In the data rows, the value 128 means zero.
Here are some rows, each followed by its group. Rows of different groups can look alike.
113 135 134 135 117 121 122 114 135 132 131 116 127 130 130 100 135 115 138 121 99 121 122 139 168 102 118 120 121 129 163 108 98 133 126 106 111 135 128 128 100 148 109 113 137 155 123 130 zj
179 154 135 131 82 124 101 174 113 120 82 126 123 115 140 172 138 118 84 89 101 72 108 144 132 181 110 132 152 102 109 93 112 128 151 137 146 174 136 159 136 96 131 108 141 145 130 129 lq
122 102 122 105 141 140 137 127 103 125 153 144 122 118 96 138 131 118 130 155 156 166 157 107 77 137 141 116 96 144 100 159 140 144 110 147 123 110 128 125 141 120 144 161 100 78 118 120 lb
113 120 126 142 146 153 130 109 123 134 161 120 135 108 124 97 124 155 129 149 164 139 140 101 115 102 125 136 105 153 134 132 116 133 100 107 117 109 119 111 117 141 132 137 117 128 97 132 ds
110 119 131 97 124 122 142 126 117 129 130 157 162 120 108 116 118 100 118 153 114 161 137 126 101 109 123 114 111 144 102 150 111 150 87 127 105 100 133 133 120 132 140 128 105 107 114 122 fs
80 108 134 113 136 118 134 117 120 141 148 152 150 133 107 121 114 110 140 148 139 162 138 106 135 90 152 109 122 155 104 163 120 151 80 111 84 101 123 116 120 141 136 144 112 103 106 109 fs
113 106 98 101 172 111 137 107 122 103 124 142 148 186 83 120 140 100 164 149 156 136 168 106 139 124 145 127 106 122 118 153 168 147 98 177 130 107 129 101 119 140 190 168 106 92 122 75 lb
163 150 149 163 97 121 94 158 144 142 76 121 86 150 143 136 125 163 132 91 122 93 110 138 164 161 122 143 157 88 134 94 135 87 122 142 184 168 134 148 158 99 125 130 154 168 148 128 bb
97 113 113 82 98 108 135 120 132 128 122 127 170 138 103 103 132 91 131 147 121 142 134 103 143 117 144 116 115 153 136 144 114 167 105 123 89 114 149 117 110 149 133 117 111 114 135 128 mq
112 149 113 140 108 128 134 123 137 141 105 124 133 150 112 105 123 154 132 142 99 133 129 117 140 105 111 118 112 139 149 118 91 155 112 122 94 115 137 130 98 139 129 113 121 150 140 133 mq
122 123 131 97 113 99 133 121 126 122 134 152 168 107 135 131 120 101 93 135 109 147 112 152 142 120 136 121 125 153 106 138 102 158 141 107 104 129 138 133 127 141 129 113 132 120 130 156 zj
137 133 127 143 144 143 139 113 123 133 139 128 104 127 115 111 137 127 155 133 157 134 153 105 117 129 118 143 118 127 124 125 159 112 151 144 157 125 132 123 126 121 138 154 120 132 125 121 bf
116 113 133 108 137 113 113 155 123 126 141 143 168 118 163 143 132 100 121 118 105 129 105 170 148 123 134 120 144 133 108 130 120 136 133 118 112 138 126 136 136 135 124 103 142 112 122 134 tb
143 127 118 100 116 120 103 140 127 120 128 141 160 98 141 145 132 113 107 103 115 113 115 143 131 138 124 127 153 120 109 121 127 142 127 117 99 146 130 156 138 131 129 104 121 115 127 131 tb
98 125 127 124 179 150 149 103 126 133 179 112 109 145 115 71 119 137 172 159 170 153 168 106 121 100 140 131 105 150 114 151 155 128 122 139 132 91 113 84 112 149 119 148 116 121 111 99 lb
149 121 131 114 127 133 131 119 106 111 118 129 113 127 102 152 142 127 169 142 175 118 156 99 91 139 130 131 118 146 120 145 162 136 147 141 145 131 115 129 148 133 157 160 116 126 117 100 bf
129 141 114 103 118 119 101 153 131 120 119 128 118 125 149 175 129 128 120 103 115 110 105 143 147 148 126 126 158 109 124 119 126 113 126 146 124 148 127 148 135 109 126 116 128 122 140 150 sd
127 144 131 146 111 139 140 122 147 147 122 117 138 99 144 113 123 137 129 128 102 120 103 148 126 105 117 132 123 131 170 105 105 113 140 91 143 133 136 129 100 141 95 98 136 150 129 138 zj
132 111 120 99 129 112 152 125 133 127 129 143 163 117 116 140 126 89 111 148 114 150 130 131 131 117 129 103 117 155 111 146 100 169 114 107 92 109 125 137 109 145 138 113 99 105 142 126 mq
169 141 147 142 86 112 108 167 127 128 102 138 130 111 148 159 124 148 119 95 113 97 103 125 126 179 135 140 145 100 86 115 134 109 134 141 163 153 129 161 168 111 127 133 126 124 130 154 bb
180 132 144 147 84 124 108 148 138 119 86 115 139 115 144 155 134 141 120 91 100 79 109 132 121 173 117 154 165 102 137 88 131 104 164 136 163 164 124 165 144 107 121 133 144 152 145 130 bb
124 111 130 127 159 144 130 106 111 122 131 113 111 158 97 100 139 170 176 142 166 132 165 99 129 134 135 133 111 139 125 134 183 121 134 161 158 110 114 106 120 120 142 165 131 121 110 96 bf
173 138 137 138 93 131 101 157 125 131 78 140 128 138 135 167 131 121 94 106 110 98 105 122 120 189 127 130 155 111 129 101 136 101 127 156 150 160 121 150 151 89 118 145 133 117 145 134 bb
129 121 125 142 127 150 122 136 137 139 158 104 126 123 165 131 123 133 136 108 118 106 114 141 154 126 123 139 160 100 150 98 124 100 172 106 142 144 120 128 125 132 91 109 160 142 127 165 sd
163 163 139 157 91 138 103 151 148 121 118 99 124 118 157 142 114 175 103 91 112 85 93 165 142 141 117 154 171 99 144 86 117 109 149 89 146 165 125 154 131 121 97 96 151 162 116 159 sd
143 96 111 105 139 109 132 110 110 110 127 138 135 149 86 142 145 121 150 139 168 121 166 89 115 143 146 130 108 122 106 158 163 138 103 166 143 125 133 125 152 129 175 168 109 103 128 84 bf
140 94 117 90 149 122 136 107 121 106 118 122 120 146 89 125 146 117 152 141 153 124 166 88 106 137 142 141 114 131 118 147 169 145 116 158 141 112 139 113 140 142 198 161 114 113 121 93 bf
125 162 135 159 124 150 148 110 142 157 140 106 118 116 167 113 112 131 100 126 106 120 100 148 139 103 113 124 135 137 161 111 83 100 163 73 108 132 128 129 111 115 82 77 152 151 131 164 zj
92 135 123 161 144 152 136 99 136 146 149 113 91 135 128 91 111 154 157 147 135 149 147 106 131 108 118 111 101 150 167 140 127 117 126 128 119 106 129 103 114 128 123 131 132 118 122 116 ds
122 136 132 135 107 123 138 117 140 134 116 116 129 110 136 129 128 131 114 124 100 125 122 148 130 107 126 116 136 115 145 107 102 127 142 92 114 131 136 139 117 137 126 96 122 150 132 141 zj
151 160 152 165 123 160 109 172 142 147 136 100 83 115 167 124 118 178 127 87 118 99 85 156 131 163 105 145 173 97 166 82 132 75 140 118 168 146 116 138 142 101 78 118 160 165 129 158 bb
186 168 148 160 85 136 119 143 140 126 111 112 108 79 159 174 120 152 89 87 113 85 93 161 102 154 108 152 155 95 157 78 93 113 165 103 154 171 116 151 140 115 100 94 148 156 120 167 sd
111 135 138 135 170 158 144 120 131 140 162 114 91 147 125 92 113 128 155 151 160 144 145 106 114 113 126 130 113 153 154 135 137 105 127 128 137 90 116 90 113 121 118 161 124 116 110 126 lb
138 131 138 131 154 160 142 117 110 130 153 119 109 123 117 130 122 131 173 139 163 122 143 105 86 131 123 149 115 148 129 129 155 119 160 122 153 116 121 124 115 120 134 148 134 113 121 124 bf
101 91 118 91 141 102 141 112 116 119 139 148 178 157 102 112 131 106 163 159 142 156 147 97 137 109 149 115 101 146 103 161 139 168 91 131 106 101 141 109 129 151 141 147 112 100 129 115 fs
108 116 124 105 166 126 134 113 104 108 140 132 123 168 106 106 136 145 171 147 168 131 161 102 125 127 152 133 114 125 115 158 166 134 106 166 149 123 134 101 133 149 158 170 120 126 115 97 bf
166 174 126 171 121 146 111 152 142 144 129 96 96 89 176 122 115 182 124 92 118 85 88 142 129 150 105 151 161 101 149 84 105 88 175 112 157 162 107 134 118 108 84 105 151 157 125 150 lq
138 152 137 179 123 153 110 131 147 144 103 97 75 169 146 110 132 150 125 100 129 99 119 104 159 162 125 152 146 92 154 92 140 73 128 143 160 160 114 131 132 92 88 130 171 163 150 133 bb
140 168 139 167 115 146 118 114 146 140 110 124 120 118 135 138 117 139 101 116 105 126 117 149 148 117 102 126 145 121 143 110 91 116 138 98 131 140 150 135 114 116 102 99 141 177 141 153 zj
95 131 133 146 160 184 156 102 124 139 165 123 113 126 141 102 106 129 143 158 132 158 119 130 130 87 117 126 104 140 143 146 104 126 122 88 112 99 125 100 117 141 112 117 142 123 125 146 fs
124 155 137 145 112 126 133 122 144 141 110 123 145 120 137 134 132 169 110 122 98 124 110 160 107 110 112 134 134 124 150 114 99 128 154 90 137 143 144 126 103 126 118 98 123 149 128 154 zj
154 161 149 172 117 149 107 141 153 139 123 95 89 132 165 124 122 165 117 106 115 99 88 133 142 165 116 129 158 92 140 94 117 71 127 131 185 170 120 146 134 89 90 115 169 165 149 148 bb
98 115 126 126 150 117 129 106 128 109 141 134 120 132 106 118 128 130 153 155 144 137 144 118 122 97 134 119 121 126 135 141 146 144 109 140 117 117 138 100 138 135 149 142 106 118 114 96 ds
117 134 122 106 116 115 128 135 118 123 118 153 129 132 135 124 124 99 104 113 121 121 126 153 142 132 130 116 139 114 92 131 122 135 128 125 118 133 148 137 138 131 122 110 134 115 144 136 tb
148 123 143 121 100 121 106 151 119 129 101 135 132 133 144 153 131 105 114 99 125 92 118 134 123 173 140 148 165 98 115 116 123 101 104 155 149 153 118 151 147 98 133 147 128 128 133 128 bb
136 155 102 127 93 126 131 124 129 127 107 134 155 117 120 140 141 104 105 122 113 127 116 138 150 126 113 114 133 115 133 125 105 147 128 128 102 143 150 137 113 132 145 110 115 151 149 147 zj
147 126 135 129 89 102 108 161 130 125 103 136 121 156 132 152 138 148 93 107 117 126 118 130 148 170 130 129 151 96 104 117 144 121 119 162 143 156 133 147 141 112 134 143 147 130 149 121 lq
142 128 111 115 112 102 105 142 132 116 95 109 132 146 132 143 139 129 113 102 101 95 110 135 128 133 136 133 162 90 139 100 127 135 151 142 137 159 132 137 129 141 118 116 147 142 139 124 sd
104 122 144 117 122 105 128 118 132 137 140 147 156 125 135 134 122 101 124 144 111 164 119 133 139 105 142 116 126 152 99 153 116 151 108 116 104 119 152 128 128 135 131 113 113 104 129 132 mq
157 130 111 141 107 114 102 161 136 113 82 110 126 145 135 140 142 118 125 85 102 89 123 138 136 165 131 138 150 97 130 99 140 120 117 152 150 150 124 145 124 114 134 123 126 146 136 122 lq
127 112 136 122 148 133 130 125 119 115 128 134 121 136 97 113 134 146 168 138 161 130 156 106 110 130 148 129 116 138 119 141 170 132 115 152 147 132 119 118 148 123 154 175 130 113 122 96 bf
101 100 126 95 150 130 129 116 112 122 161 146 153 125 112 119 109 129 153 158 156 165 145 91 110 101 149 111 91 162 110 174 148 148 103 147 112 102 145 115 138 138 153 158 123 78 115 113 ds
173 100 122 110 106 107 120 138 120 113 126 136 169 73 141 170 135 104 96 116 107 90 100 158 123 149 115 128 156 112 131 115 103 154 165 103 103 139 122 148 139 144 132 96 128 127 118 152 tb
142 163 141 166 117 154 133 150 144 133 137 106 102 105 180 128 124 144 135 108 120 98 90 152 124 137 96 151 164 100 169 93 109 91 163 101 162 160 129 156 122 109 85 99 156 154 131 157 sd
112 87 129 110 156 130 133 118 109 123 132 147 137 142 102 130 122 117 137 151 165 157 160 95 110 118 143 120 95 150 102 167 155 146 94 163 132 112 114 110 138 114 156 159 100 77 116 96 lb
136 148 130 129 109 107 116 138 125 137 122 139 131 120 146 135 134 119 92 111 97 117 106 165 116 149 121 128 147 115 133 132 102 129 147 117 112 147 137 155 147 129 113 116 131 130 136 143 tb
111 122 141 145 161 154 139 109 120 123 149 137 110 143 107 110 127 165 169 141 163 125 148 113 112 110 124 133 120 132 126 140 151 107 133 135 149 111 119 112 118 134 125 153 119 120 115 115 lb
121 120 124 110 113 116 131 141 118 125 137 132 195 102 136 162 120 102 105 124 111 141 116 142 122 115 135 111 123 156 107 144 117 149 119 107 98 127 135 132 121 148 127 105 133 121 127 146 zj
144 137 132 124 94 114 119 146 116 128 109 142 160 83 141 177 124 90 99 109 110 111 109 130 115 138 128 125 145 123 141 129 95 131 158 115 129 142 121 158 148 124 129 108 141 117 136 146 tb
106 129 114 124 122 136 137 123 126 139 139 142 147 121 121 118 112 119 136 144 125 166 125 119 105 99 140 121 99 156 120 145 116 148 113 119 101 122 127 126 139 136 133 131 96 98 120 132 fs
116 144 132 161 119 144 127 121 151 142 136 111 92 89 143 106 109 156 123 134 111 146 110 151 140 99 117 129 127 139 148 124 110 121 118 98 104 117 115 120 96 134 99 99 119 159 116 137 mq
166 152 142 142 88 121 99 130 120 129 91 114 119 114 135 155 138 143 113 94 111 88 111 151 121 154 109 137 163 73 144 92 123 110 164 127 168 164 124 152 133 123 127 113 141 162 132 135 sd
147 151 138 135 96 119 89 140 141 122 82 107 112 145 135 140 139 146 115 95 109 88 134 112 154 153 128 136 165 80 156 95 116 126 118 132 170 174 130 148 129 125 140 131 146 168 131 118 lq
131 145 142 157 133 154 106 153 152 148 119 101 82 162 154 109 122 159 157 110 117 112 104 130 145 155 109 139 163 78 153 85 113 78 131 138 162 163 130 140 95 92 75 124 168 166 141 142 bb
106 99 109 89 142 123 136 106 106 115 143 144 156 161 90 119 133 105 131 155 149 162 164 104 140 122 140 116 91 165 106 149 132 164 89 149 98 79 140 104 134 155 174 161 107 88 121 95 ds
167 122 135 145 106 122 100 141 140 122 92 110 118 124 146 135 148 164 117 96 112 86 116 143 138 147 124 153 170 79 134 99 126 98 127 133 162 169 135 152 147 110 138 114 145 153 122 129 lq
159 149 140 179 106 157 108 161 148 142 119 106 90 116 161 106 122 186 127 94 109 85 85 151 130 150 112 146 178 88 168 91 125 76 149 122 154 153 134 138 126 106 100 122 157 160 112 151 lq
114 123 136 142 159 142 130 97 121 131 148 125 91 147 105 100 127 140 161 158 181 148 156 119 109 119 133 123 88 153 128 141 148 129 119 143 146 97 132 98 110 137 138 158 121 118 127 106 lb
136 151 127 121 88 124 140 136 129 133 129 150 165 88 129 152 123 82 102 124 92 130 112 155 135 126 134 121 117 149 109 136 85 144 132 100 121 125 117 153 133 129 110 109 121 120 128 164 zj
139 156 139 167 120 144 114 141 158 151 109 98 76 150 162 105 124 164 135 99 128 108 115 122 163 156 108 158 155 101 156 89 152 78 135 137 172 149 127 131 109 85 87 123 143 163 148 134 bb
154 116 150 124 112 113 106 161 124 113 107 130 146 126 157 165 128 126 96 93 107 104 105 141 130 162 141 131 156 122 129 115 150 113 136 142 155 160 123 151 164 125 124 123 153 118 132 129 lq
113 113 125 113 129 118 141 96 123 119 133 132 133 139 94 133 129 119 144 154 151 150 157 124 137 109 137 122 104 137 129 152 162 166 119 123 120 112 139 106 138 156 157 150 117 131 114 101 ds
136 134 105 102 114 104 110 152 130 117 92 124 135 140 128 147 146 116 114 105 114 97 114 141 137 144 127 110 156 110 120 125 133 124 141 135 125 163 120 144 126 145 136 112 136 134 135 118 sd
134 134 117 105 101 106 122 125 136 116 115 129 150 118 126 165 121 122 112 114 113 127 109 153 153 122 119 118 139 136 118 116 110 151 141 107 96 146 131 141 119 144 128 118 122 147 136 150 zj
107 157 132 156 135 147 126 123 149 143 137 109 103 136 149 93 119 141 134 135 108 130 120 123 141 97 115 131 128 140 152 109 91 114 134 101 116 114 122 115 98 112 93 99 130 157 134 158 zj
98 130 117 130 157 135 132 105 138 131 127 129 114 132 102 85 130 148 165 148 156 149 170 127 138 102 135 114 102 150 140 141 156 147 115 128 112 116 122 96 123 142 149 151 112 124 109 100 ds
109 88 113 85 154 112 142 118 109 108 134 148 143 162 86 126 137 92 144 166 158 157 163 78 108 121 152 113 109 143 85 173 167 157 104 165 118 92 129 113 147 140 169 180 109 87 116 87 lb
152 133 133 126 105 116 135 161 120 124 121 141 153 84 143 164 116 113 91 110 101 121 97 142 113 146 120 125 153 130 111 129 103 119 138 107 137 148 119 152 134 112 126 111 144 120 129 162 tb
115 145 133 139 153 166 154 108 147 139 172 128 139 69 149 95 110 154 149 143 133 151 103 130 91 93 116 130 116 164 152 131 111 132 150 77 111 99 121 118 127 126 93 114 129 125 113 151 fs
108 101 127 114 153 124 129 116 97 117 159 159 143 116 100 124 135 83 164 160 156 150 163 83 86 127 147 128 109 150 101 169 162 137 97 167 129 105 147 115 143 120 161 169 113 82 129 92 lb
158 163 136 165 85 133 97 171 143 145 76 103 101 141 149 130 131 164 128 94 95 91 115 141 149 163 107 132 164 83 150 78 117 83 136 144 178 173 125 156 138 105 109 130 141 170 141 143 bb
118 123 108 103 120 97 139 138 125 112 118 139 177 122 124 134 145 104 109 125 107 129 125 132 172 118 122 114 129 131 134 125 126 150 133 123 88 129 152 129 117 128 139 108 125 131 149 129 zj
85 94 114 98 166 104 135 127 114 120 162 151 127 171 97 115 123 119 145 159 171 162 163 107 102 117 158 113 109 136 100 176 175 151 99 160 115 97 132 118 148 119 173 157 103 82 109 92 lb
93 103 136 104 128 111 143 125 122 128 151 165 151 127 114 126 116 107 138 164 140 164 131 131 132 104 154 104 110 165 100 162 143 166 112 122 90 102 117 120 153 150 133 143 97 95 128 135 fs
164 140 154 168 111 154 118 138 133 140 100 112 85 129 162 138 120 151 117 91 138 91 104 134 139 156 119 158 142 97 117 93 149 79 153 117 177 154 113 142 123 110 99 121 161 155 148 157 bb
152 170 132 145 132 170 115 141 144 136 136 114 93 106 166 112 122 149 119 104 118 107 96 156 138 132 103 151 163 94 170 90 119 85 162 112 153 152 106 136 112 105 98 91 155 159 130 165 sd
119 123 131 120 130 123 126 156 130 137 144 135 137 123 144 135 125 122 111 116 116 124 104 161 140 130 121 119 159 107 136 129 105 115 153 107 102 150 138 143 133 121 112 105 142 125 120 163 tb
88 145 116 154 165 146 145 124 148 154 148 112 100 137 139 77 114 163 164 152 121 146 127 141 167 88 106 117 105 138 141 129 102 118 107 104 102 116 131 103 87 146 105 106 125 127 133 139 mq
113 114 123 117 141 120 145 103 134 123 141 132 107 121 101 132 131 137 131 157 159 152 162 108 114 111 131 128 112 144 135 144 131 151 120 124 145 122 130 118 130 142 151 147 107 122 106 103 ds
79 110 134 113 146 120 119 136 123 143 147 162 135 137 127 115 117 116 136 164 142 174 118 117 118 97 135 113 102 162 120 163 123 142 103 123 98 112 132 122 130 135 125 130 109 105 129 123 fs
Which 3 other groups have their centres nearest to the centre of group ds, nearest first?
lb fs bf
Which 4 groups are nearest to each row below, nearest first, going by the average distance to the group's rows?
111 105 115 97 133 106 159 112 114 118 149 147 146 140 104 121 121 119 121 160 135 155 153 139 110 115 147 107 96 165 125 161 133 164 101 133 83 98 133 124 141 156 157 136 118 96 133 122 ~ fs ds lb mq
105 129 117 135 118 131 139 123 139 143 114 128 128 128 124 90 121 133 132 149 110 141 139 136 157 105 118 118 100 143 160 122 105 131 75 103 95 122 141 123 101 142 115 108 113 151 141 122 ~ mq zj fs ds
Which 5 groups are nearest to each row below, nearest first, going by the distance to the group's nearest row?
89 118 151 130 156 149 125 103 120 124 170 116 116 144 134 94 101 131 158 164 173 158 148 106 147 97 135 118 112 162 129 139 147 134 95 107 124 100 123 105 109 129 106 147 119 133 115 115 ~ lb ds fs mq bf
Which 3 other groups have their centres nearest to the centre of group sd, nearest first?
lq bb tb
Which 4 groups are nearest to each row below, nearest first, going by the distance to the centre of the group?
160 156 162 175 117 154 118 166 152 150 103 96 69 160 157 130 133 162 139 90 125 92 118 136 147 155 122 148 157 98 140 86 128 70 124 138 192 156 96 142 132 92 116 132 153 155 131 154 ~ bb lq sd zj
Which 3 other groups have their centres nearest to the centre of group fs, nearest first?
ds mq lb
Which 4 groups are nearest to each row below, nearest first, going by the distance to the group's nearest row?
138 154 159 148 127 155 149 111 123 153 156 123 128 99 154 132 100 132 99 124 101 127 94 148 136 111 104 126 128 139 151 122 101 113 157 85 108 135 128 138 105 117 80 93 161 141 127 174 ~ zj mq tb sd
88 128 131 99 136 114 141 128 115 140 153 158 141 121 129 132 111 101 123 159 127 169 134 100 130 104 142 122 112 155 108 148 123 150 83 121 87 99 117 116 124 143 144 131 120 98 128 117 ~ fs mq ds lb
118 114 98 115 114 109 123 129 139 127 97 131 111 138 118 120 150 96 108 135 97 131 127 134 153 126 121 123 121 131 121 131 97 157 119 143 101 136 161 130 98 140 138 120 118 137 136 135 ~ zj tb mq sd
Which 5 groups are nearest to each row below, nearest first, going by the average distance to the group's rows?
147 133 150 124 97 111 105 156 117 128 104 125 129 115 146 145 126 131 125 109 118 113 110 151 129 171 149 149 168 110 75 117 156 104 122 137 151 149 122 165 164 104 133 140 142 120 121 132 ~ lq tb bb sd zj
96 133 142 160 153 141 145 102 133 137 148 122 114 110 123 85 114 138 138 154 139 149 140 124 133 88 128 128 97 142 149 135 119 129 116 103 113 111 151 102 109 122 113 119 124 138 141 130 ~ ds mq fs zj lb
123 161 138 154 114 143 138 122 141 141 138 118 132 84 153 125 111 150 97 116 98 133 102 161 123 108 105 120 140 146 153 109 82 113 154 83 131 128 138 132 115 132 85 89 139 156 133 165 ~ zj tb sd mq lq
156 134 144 156 107 121 100 152 145 123 93 107 103 140 144 140 132 169 129 98 110 94 116 138 137 150 127 137 174 95 129 84 123 95 149 140 176 168 136 138 148 117 133 124 148 162 133 127 ~ lq bb sd tb zj
145 162 152 159 123 150 128 130 147 137 131 117 132 102 161 160 119 139 112 108 95 121 100 179 131 124 109 138 144 111 160 108 106 123 154 92 134 138 116 134 114 133 93 100 154 157 123 168 ~ sd zj tb lq bb
Which 3 other groups have their centres nearest to the centre of group zj, nearest first?
mq tb sd
Which 5 groups are nearest to each row below, nearest first, going by the distance to the centre of the group?
131 97 127 88 147 117 145 104 100 115 143 147 169 119 94 141 134 94 137 156 159 156 160 103 113 119 130 118 99 163 113 159 144 164 127 138 96 108 136 106 133 144 157 158 102 90 124 98 ~ lb ds fs bf mq
142 154 148 146 137 139 116 146 157 134 146 105 120 111 166 118 120 150 109 106 110 105 94 177 134 131 126 141 160 102 155 101 131 105 161 112 144 124 126 117 130 108 101 101 151 151 113 150 ~ sd lq bb zj tb
Which 3 other groups have their centres nearest to the centre of group bf, nearest first?
lb ds fs
Which 3 other groups have their centres nearest to the centre of group lq, nearest first?
bb sd tb
Which 3 other groups have their centres nearest to the centre of group lb, nearest first?
ds bf fs
